[169 166  68  70  71 143  70  94] = Z130
[170 172 128 121 119 170 120 130] = Z33
[ 87  87 157 160 160  97 160 130] = Z247
[147 147 116 114 114 141 114 118] = Z585
[150 151 141 136 135 150 136 107] = Z265
[123 124 151 148 147 106 150 146] = Z219
[169 167  89  88  88 154  88 116] = Z943
[126 129 151 146 145 150 146 212] = Z488
succ: [166]  [68]
asked: [166  68]  Z130
asked: [169 166  68  70  71 143  70  94]  Z130
step -1: [160]  [159]
succ: [154]  [88]

[138 115 126 123 157 117 168  91 127 167 130  48 104 124 149 139 124 144
 141 171 154] = Z861
[138 115 126 123 157 117 168  91 127 167 130 160 116 182 120 163 130  41
 129 132  74] = Z215
[139 111 135 131 156 117 172  76 136 174 136  57 101 140 146 150 124 119
 141 173 138] = Z933
[126 125 157 155 111 135 120  98 154 139 149 189 126 180 111 156 131  40
 125 114  68] = Z82
[135 123 112 111 152 119 153 128 113 141 118  58 118  98 147 118 124 184
 136 155 173] = Z745
[137 111 143 139 151 119 169  68 143 179 142  74 100 155 142 158 125  92
 139 169 120] = Z546
[137 118 118 117 156 118 161 109 119 153 124  48 110 108 149 129 123 166
 139 164 165] = Z791
[121 131 152 152 101 138 103 119 149 120 143 213 137 173 106 146 132  49
 120  98  68] = Z289
[133 115 155 153 133 126 150  69 154 167 150 128 108 178 128 165 127  51
 134 147  86] = Z38
[137 110 150 147 144 123 161  66 150 176 147  99 102 168 136 163 126  70
 137 161 103] = Z673
step -1: [128 113 141]  [127 112 140]
step +1: [142 158 125]  [143 159 126]

[158 131 110  69 176 130 148 118 108 121 143 124 128 130 154 165  48  95
 129 157  72 155 165 148  77 192 183 179 169 136  92  96 185 126 111 138
 105 171 156 111  92 110 116 161 102 136 153 155 169 135 121 151 163  98
 154  80 123  92 128 153 118 127 146] -> Z42
[162 120 109  65 181 135 144 114 109 115 139 121 127 129 147 165 145  93
 135 150  76 155 161 140  74 183 180 188 176 129 105  87 176 129 125 144
 105 161 110 106  86 136 106 110  83 132 156 157 170 109 113 150 171  94
 157  79 127  90 136 158 118 123 142] -> Z950
[ 75 135 104 109 117 151 137  86  75 163 175  92 131 143 129 131 160 141
 170 152 115 148 150 122  83  48  92 177 166 137 156 116 167 110 174 157
 156 142 130 132 120 146  56  89 137 132 135 152 150 124 107 133  76  78
 136  98 122 130  99  92 157 122 206] -> Z374
[119 131 156 137 175 113 128  95 100 126 110  84 171 188  90 121  88 150
  87 144 102 161 160  60 149 148 125 106 169 167 123 145 148 179 104 110
 177 137 139  66 152 105 133  86 143 174 146 116 118  53 165 132  73 111
 113 110 168 153 143 155 109 119  92] -> Z263
[162 127 109  67 177 133 145 116 109 119 141 121 127 128 150 166  49  91
 133 154  73 154 163 144  77 190 181 185 171 133  98  93 182 127 116 140
 105 166 111 103  89 135 114 116  84 133 156 157 171 134 118 152 166  97
 155  79 124  92 129 157 118 127 145] -> Z312
[ 95 128  99 168 134 194  96 166 111 119 121 159 143 114 146 149 138 103
 161 168  79 159 118 149 128 126 174 116 143  97 147 131 166 120 227 110
 177  89 133  99 171 107 170  96  86 161  77 136 134 110 184 114 156 189
 149 110 130 153 137  89 131 130 134] -> Z84
[162 127 109  67 177 133 145 182 109 119 141 121 127 128 150 166  49  91
 133 154  73 154 163 182  77 190 181 185 171 133  98  93 182 127 182 140
 105 166 111 116 156 110 161  92 102 172  69 140 140 103 183 126 155 205
 155 119 128 158 121  64 136 126 125] -> Z167
asked: [ 95 128  99 168 134 194  96 166 111 119 121 159 143 114 146 149 138 103
 161 168  79 159 118 149 128 126 174 116 143  97 147 131 166 120 227 110
 177  89 133  99 171 107 170  96  86 161  77 136 134 110 184 114 156 189
 149 110 130 153 137  89 131 130 134]  Z84
places Z950: [144]  7 36
asked: [166 120]  Z84
step +1: [69]  [70]
asked: [111 116 156 110 161  92 102]  Z167
places Z167: [182]  8 24 33 35

[187  45 151 200  43 104 180 180 205 147 190 111  45 203 146 202 166 161
 116 199  47 109  66  94 221  43  95  63 155  51  37 193 164  85 176  84
 123  64 116  64 182 160  82 101  99  71 100 165 169  49  69 124 206 200
 127  68] -> Z19
[165 188  74  72 119  67 209 120 135  73 108 196  83  81 207 185 117 186
  92  93 198 124 148  85  48  94  49  71 161 210 137  61  79 102  72 207
  72 107 165  80  73  65 122 197  65 191 195 167 143  99 141  51 204 131
  54  60] -> Z666
[150 209  93  92 202 150 199 180 167 154 191  57 163 145  78 115 184 137
 173  82  95 205 211 101 218 176 106 187 201 208  43 195  60  99 140  71
 213  58  54 118 108 199 118 149 123  81 212  81 213 120 111 146  75  79
 188 209] -> Z947
[119 134  90  54  36 214  88  57  69  47 136  63 149 120 218 183 187 216
 128 152  87  59 143 174 201 198 165  36  56  94 166 135  36 163 164 130
 148 117 179 172  37 150  77 139 219 121 108 167  63 215 135  55  81 170
  36  81] -> Z336
[ 43  51  40 113 200 161 169 106 185 206  69  97 107 118 117 107 220  68
 104  35  86 140 209  74  87 141  35  78  58 150  78 128 112 105  46 181
 198 101 216  84  59 220 160 133 197  86  55 213 106 143 193  99 120 176
 221  89] -> Z830
[160 132  48  92 160 190 181 187 188 116 210  52  95 221 147 179  63 145
 196 125 161 164  93 138 204 125 216  57 205  46 193 145  78 129 211  93
  61 112  56 150 124 146  85 209 142  70 187 208 101  71 180 145  58  56
 148  44] -> Z889
[196 109 102 127 196 155 215 155 178 157 154 168 142  40  66 180  79 157
  50 204  36 100 180 175 181  51 195 184 196  64 114 113  47 139 157 157
 150 114 194 204 161 196  84  35 161  59  43 127  71  47 220 138  58 154
  73 153] -> Z197
[ 38  64 107  53  70 166 116  36  67 141 109  96 153  83 130 103 138 210
  63 175 168 112 124 171 169 120 187 189 120 102  93 127 102 212 154  64
 216 136  64 146  70 116 131 152  88 101  79  99 149 177 159 137  72 182
 139 181] -> Z728
[ 73  67 191 121 128 116 217 174 173 159 143 170  38 182 156 159 198 191
 205 190 210 176 109  35  99 110  44 174 115 217 173 109 120  92 164  85
 188  59 201 155  42  94 179 200  64  88 120  73  67  75  80 110 144 112
  37  64] -> Z845
[172 152  38 152 110 204 182  99 164 178 132  71 106  48  78 132 158 107
  59 157 175  61 171 190 174 219  50  52 143 126 217  40 159  59 178  81
  74  39  42  97 213 115 173  46 113 130 202 109 158 179 151  95 214 216
 153  42] -> Z955
[136 123 171 171 161  60 100  87 198 201  54  85 165 184 151  73  45 212
  41 188 216 159  44  67 177  74 140 198 178 185 194 119 125 166 188 186
 155  59 212 192  88  63 127  78  47 198  95 132 190  65 113  66 122 207
 144 167] -> Z770
[160 132  48  92 160 190 181 187 188 116 210  52  95 221 147 179  63 145
 196 125 161 164  93 138 204 125 216  57 205  46 193 145  78 129 211  81
 192 156 111 184 205 112 161 133 162 100 120  69 109  89  87  90 161  51
  86 185] -> Z249
Z728  [ 38  64 107  53  70 166 116  36  67 141 109  96 153  83 130 103 138 210
  63 175 168 112 124 171 169 120 187 189 120 102  93 127 102 212 154  64
 216 136  64 146  70 116 131 152  88 101  79  99 149 177 159 137  72 182
 139 181]
step -1: [198 201]  [197 200]
Z336  [119 134  90  54  36 214  88  57  69  47 136  63 149 120 218 183 187 216
 128 152  87  59 143 174 201 198 165  36  56  94 166 135  36 163 164 130
 148 117 179 172  37 150  77 139 219 121 108 167  63 215 135  55  81 170
  36  81]
places Z336: [36]  5 28 33 55
places Z845: [174]  8 28
places Z197: [157]  10 18 35 36
Z666  [165 188  74  72 119  67 209 120 135  73 108 196  83  81 207 185 117 186
  92  93 198 124 148  85  48  94  49  71 161 210 137  61  79 102  72 207
  72 107 165  80  73  65 122 197  65 191 195 167 143  99 141  51 204 131
  54  60]

[ 51 228  55 229 225 189 227  72  49  46 231]  Z592
[197  91  58 230 189 225  91  27 245  88  92]  Z26
[ 51 228 231 230 225 189 227  72  49 181 231]  Z834
step +1: [ 58 230 189 225]  [ 59 231 190 226]
succ: [88]  [92]
step -1: [ 51 228 231]  [ 50 227 230]
asked: [229 225 189]  Z592
step -1: [189]  [188]
places Z834: [228]  2

[139 119 108 150 117 201  64 100 160 121 122]  Z778
[130 154 107 145 174 116 143 137 135 104 146]  Z383
[104  88 161  77  70 129  70 126  81  70 129]  Z242
[156 146  78 187 166 216 103 103 190  81 123]  Z965
[139 182  90 182 201 120 121 134 170  75 143]  Z832
[134 147 113 155 146 130 113 126 147  69 128]  Z271
[118 142 139 122 142  72 171 149 115 123 132]  Z575
[112 102 102  96  91 104 102 121 104 164 129]  Z302
[166 152  75 192 161 199  47 104 185  69 118]  Z10
[121 124 151 116 109  96 143 136 120 136 116]  Z349
places Z242: [70]  5 7 10
asked: [187 166 216 103 103 190  81 123]  Z965
asked: [166 152  75 192 161 199  47 104 185  69]  Z10
places Z302: [104]  6 9
step -1: [78]  [77]
succ: [47]  [104]

[147  55  67 107  42  78 188 146  91  93 185]  Z414
[ 61 140 155 147 108 131  91 101 119 141 107]  Z40
[185 120 127 137 167 122  41 108 156 141  80]  Z252
succ: [41]  [108]
asked: [ 67 107  42  78 188 146  91  93]  Z414
succ: [101]  [119]

[182  76 230 107 102 175  93  65 216 107  98 144  53  98 200 119 107 119
 158 134 187] -> Z526
[177 145 174 125 119  40  66 109 127 127  54 118 103  51 137 120 105 108
 158 136 188] -> Z747
[182  76 230 132 102 175  66  65 216 206 108 144  53  98 200 119 107 119
 158 134 187] -> Z413
asked: [175  66  65 216 206 108 144  53  98]  Z413
succ: [118]  [103]
places Z526: [107]  4 10 17
Z413  [182  76 230 132 102 175  66  65 216 206 108 144  53  98 200 119 107 119
 158 134 187]

[154 106 183 145 124 101 127 136 129 147 115 145 136 112 117 146 114 140
  84 153 126 101 125  89 107  63 135 146  90] -> Z132
[160 140 131 158 120 121 171 122 116 147 140 169 123 179 146 134 114 136
 118 152 155 142 136 138 129 128 111 121 149] -> Z729
[108 112 137 112 173 156  90 146 161 109 106 105 145  99 114 137 126 104
 125 120 107 115 116 140  90 127 119 126 154] -> Z474
[157 162 127 170 127  98 229 101  66 140 156 187  93 177 150 113 118 144
 167 128 135 168 189 140 181 191 146 135 187] -> Z724
[105  96 130 103 125 145  96 137 122  97 108  83 106 112  99 107 120 125
 110 122 122 103 128 102 112  96 146 136  97] -> Z79
[134 115 133 146 111 102 138  94  89 124 122 135 106 155 112 116 125 132
 128 142 110 117 153 147 159 133 157 125 123] -> Z883
[112 130 107 111 153 154 107 183 145 124 101 127 136 129 147 115 145  93
 131 124 130 158 106 125 100 151 117 151 143] -> Z922
Z922  [112 130 107 111 153 154 107 183 145 124 101 127 136 129 147 115 145  93
 131 124 130 158 106 125 100 151 117 151 143]
step -1: [117 146]  [116 145]
asked: [169 123 179]  Z729
Z724  [157 162 127 170 127  98 229 101  66 140 156 187  93 177 150 113 118 144
 167 128 135 168 189 140 181 191 146 135 187]
asked: [135 146]  Z132
asked: [154 107 183 145 124 101 127 136 129 147 115 145]  Z922

[144 151  97 138  78  82 144  60 116 147 147 107 109 107 112 128 135 157] -> Z396
[102 157 123 151 118  65  93 105 117 111  97 151 112 173  68 105 157 100] -> Z921
[101 156 121 154 118 147  92 103 117 112  98 150 109 173  69 106 156 100] -> Z877
[ 98 110 116 138 147  81 139 135 146 155 131 169 145 118 110 149 159 121] -> Z754
[100 115 120 136 144  88 137 135 142 151 130 161 148 117 112 147 154 121] -> Z759
[103 115 132  31 112 142 128 173 137 160 135  56  95 160 102 141 173 125] -> Z224
[102 157 123 151 118 149  93 105 117 111  97 151 112 173  68 105 157 100] -> Z835
[ 95 161 122 160 115 151  85 149 116 108  91 156 103 183  55  82 162  94] -> Z424
[142 131 146 159 134 124 131 115 128 117 128 149 140 114 144 126 107 129] -> Z978
[ 99 112 118 138 148  82 138 137 147 157 114 167 145 119 107 148 160 120] -> Z394
succ: [130]  [161]
succ: [132]  [31]
succ: [155]  [131]
Z877  [101 156 121 154 118 147  92 103 117 112  98 150 109 173  69 106 156 100]

[ 35 148 148 170 218 177 114 198  62 142  98  92 100 101  44 109 186 210
 177] = Z272
[213  54 104 130  40 211  47  99 159  65  43 136 114  99  53 101 163 112
  43] = Z8
[ 62 216 183 221  47 159  65 211  40  99  42  83 171 102 194  38 145 107
  88] = Z573
[ 93 216  93 111 127  93 205 111 151  56  42 175 111  74 111  93 208 117
 208] = Z630
Z8  [213  54 104 130  40 211  47  99 159  65  43 136 114  99  53 101 163 112
  43]
succ: [117]  [208]
asked: [ 40 211  47  99 159  65]  Z8
step +1: [ 42  83 171 102]  [ 43  84 172 103]
places Z630: [93]  1 3 6 16
places Z630: [111]  4 8 13 15

[124 129 138 147 196 159 170 180 189 195 196 194 186 124 174 167 141 121
 194] -> Z120
[153 152 152 151 128 148 147 143 139 135 128 121 113 153 103  94  85  74
 121] -> Z348
[ 33  41  51  62  41  76  92  41 119 129 129 135 129  33 119 104 134  72
 135] -> Z512
[ 59  53  49  49 100  53  58  67  78  87 100 111 119  59 124 130 133 133
 111] -> Z893
[230 224 217 204 106 189 172 151 133 117 106 101 102 230 110 125 144 169
 101] -> Z452
[ 27  29  35  44 147  57  74  90 111 129 147 160 175  27 182 187 188 182
 160] -> Z846
[ 40  71  81  91  90  97 102 103 101  97  90  81  74  62  65  59  56  54
  81] -> Z856
[124 129 138 147 196 159 170 180 189 194 196 194 186 124 174 159 141 121
 194] -> Z22
[135 129  33 119 104  90 157 140 126 112 102 100  99 217 103 112 123 137
 100] -> Z327
places Z512: [41]  2 5 8
Z22  [124 129 138 147 196 159 170 180 189 194 196 194 186 124 174 159 141 121
 194]
step -1: [129 147]  [128 146]
succ: [126]  [112]
step -1: [195 196 194]  [194 195 193]
Z452  [230 224 217 204 106 189 172 151 133 117 106 101 102 230 110 125 144 169
 101]
asked: [135 129  33 119 104 134]  Z512

[131 114 154  58 188 200 105  93  86  54 185] -> Z57
[178 199 151 175 113  58 179  67 210 195 112] -> Z525
[110 158 137 182 151  65 177 117 168 147  53] -> Z613
[137  53 151  76 200 136  90  74 200 190  61] -> Z4
[121  46 213  93 143 119  53 121  47 182 106] -> Z373
[ 70 145  70  44 145 186 199 119  70  70  94] -> Z440
[182 171  83  67 151  68 110 114 105 212 127] -> Z779
[122 170  48  63  39  88  87 134  86 134  51] -> Z894
[149 140 135  95 157  42 144  87  78 127 106] -> Z784
[109  64 144 122 119  63 155 128  98 137  57] -> Z990
[ 90 176  76 100 144 199 183  85  57  43  79] -> Z176
places Z440: [145]  2 5
places Z894: [122]  1
succ: [65]  [177]
places Z4: [200]  5 9
Z613  [110 158 137 182 151  65 177 117 168 147  53]
step -1: [ 95 157  42 144]  [ 94 156  41 143]
succ: [78]  [127]

[221 149  57 163]  Z740
[ 29 140 204 133]  Z306
[121  99 175  56]  Z294
[ 86 136 123 161]  Z128
[ 94 100 123 161]  Z188
[167 114 167 126]  Z552
[129 129 115 129]  Z404
[128 154  64 155]  Z100
[133 102 123 117]  Z584
asked: [ 94 100 123 161]  Z188
asked: [129 129]  Z404
places Z404: [129]  1 2 4
places Z552: [114]  2
Z740  [221 149  57 163]

[117 123 151 100 127 206 123] : Z942
[123 102 126 111 140 136 114] : Z366
[127 148 137 155 115 148 153] : Z781
[137 133 117 122 140 149 103] : Z855
[130 132 142 126 126 139 123] : Z121
[104  97 157  56 209 245  96] : Z760
[139 144 104 157  95  88 150] : Z363
[169 168 168 169 169 150 168] : Z810
[122 131 132 134 116 116 111] : Z430
Z760  [104  97 157  56 209 245  96]
step -1: [206]  [205]
places Z810: [168]  2 3 7
places Z810: [169]  1 4 5
succ: [142]  [126]
succ: [149]  [103]

[ 93 167  75 161  77 103 149 153 149 127 122 110 103 152  84 103 107 156
 163 202 149 149 116  90 135 127 125 114  89 147 198 100 113  79 111 187
 114 143  98 102 114  64  98 173 175 127 235  78 157  94  64]  Z441
[100 157 176  88 158 158 124  53 121 109 121 176 146  43 106 160 103 138
 191 181  80 112  77  71 133 139 181 114 137 149 165 123 119  96 120 164
  95  42 104 155  93 137  96 102  87 125 120 160  39 104 118]  Z560
[125 108 147 196 162 106  92 131 123 102  86 145 126 185 108 159 122 102
 151 102 162 131 125 176 102 167 106 148 230 177 109 166 155  87 114 102
 177 121 162  46 103 189 130 165  94  89 143 167 138 132  58]  Z844
[122 123 119 221 179 120  82 123 107 118 105 145  98 184 138 175 130 111
 142  96 117 150 119 141  43 168 110 116 211 191 121 130 191 100 113 133
 154 135 176  74 172 172 137 162 118 110 138 140 127 123  40]  Z505
places Z844: [102]  10 18 20 25 36
places Z441: [149]  7 9 21 22
step +1: [149]  [150]

[ 85 140 115  13  14 187  22  73 182  79  92 196  24 186 136  15  16 216
  20 190 107  85  16 147 191  38  32 216  47  65  88  18  53 145 200  55
 163 189  73 201 210] = Z618
[161 155  70 128 117 131 118 158  74  78  73 131 111 137 156 134 112 109
 113 136  68 161 114  89 134 154  99 106 157  81 131 134 159  68 128  83
  67 137  76  82  93] = Z679
[104 149  91  63  85 167  59  89 168  89 179 157  61 149 131  91  79 157
  61 157  91 107  65 144 149  81  86 174  86  85  58 149  94 147  85  91
 151 159 102 175  89] = Z339
[195 190  39 127 111 161 110 188  52  51  38 155 100 164 192 132 105  92
 103 161  33 195 104  34 157 176  73 112 183  50 132 138 186  35 149  51
  38 162  44  68  86] = Z213
[ 87 126 118  43  43 162  50  86 164  91  86 170  53 162 123 178  45 186
  50 164 114  88  47 142 163  56  57 186  61  86  48  47 178 140 171  78
 154 163 178 178 181] = Z409
Z339  [104 149  91  63  85 167  59  89 168  89 179 157  61 149 131  91  79 157
  61 157  91 107  65 144 149  81  86 174  86  85  58 149  94 147  85  91
 151 159 102 175  89]
Z213  [195 190  39 127 111 161 110 188  52  51  38 155 100 164 192 132 105  92
 103 161  33 195 104  34 157 176  73 112 183  50 132 138 186  35 149  51
  38 162  44  68  86]
places Z339: [89]  8 10 41
places Z339: [91]  3 16 21 36
places Z409: [178]  16 33 39 40
succ: [76]  [82]

[179 153 161 166  94 155 143 157  91  79 180 139 205]  Z473
[125 154 100 163 174 178 182  94  14 116 147 157 164]  Z931
[141 179 165 164 212 200 157 153  55 127 189 187 129]  Z591
[141 179 165 164 212 200 157 153  60 138 119 199 160]  Z849
[132 169 185 134 152 181  79 164  86  85  72 150 179]  Z799
[141 179 165 164 212 200 157 153  60 138 119 137 203]  Z235
[199 168 147 173 131 117 170 108  77  66 179 138 193]  Z852
step +1: [200]  [201]
step +1: [155]  [156]
succ: [116]  [147]
asked: [100 163 174 178 182  94  14]  Z931
step -1: [165 164]  [164 163]

[ 47 111  49 166 146  27 159  38 183 153 145  36  27 159 163 181 174 172
  60  95  98  67 163 171 170  59 155  27  20]  Z153
[109 162  85 191  89  96  82  97 198  90 180 104 102 173  79 210 197 203
  85 145 150  65 154 197 182  63  92  97  91]  Z15
[ 36  82  44 122 162  16 173  29 136 168 115  22  17 119 176 134 127 125
  55  70  74  73 139 125 129  64 168  15  12]  Z624
[234 190 207 145  78 236  61 233 141  74 165 237 242 137  54 154 144 153
 190 198 198 149 118 148 136 158  72 236 238]  Z992
[159 151 162 136 113 171 108 165 123 110 142 166 171 138 107 124 132 132
 158 151 153 158 125 133 131 161 108 171 174]  Z797
[ 58 111  61 155 149  35 170  51 175 159 100  42  35 145 100 173 165 160
  69 100 104  74 161 100 164  68 163  33  28]  Z259
step -1: [ 54 154]  [ 53 153]
step -1: [142 166]  [141 165]
places Z259: [100]  11 15 20 24

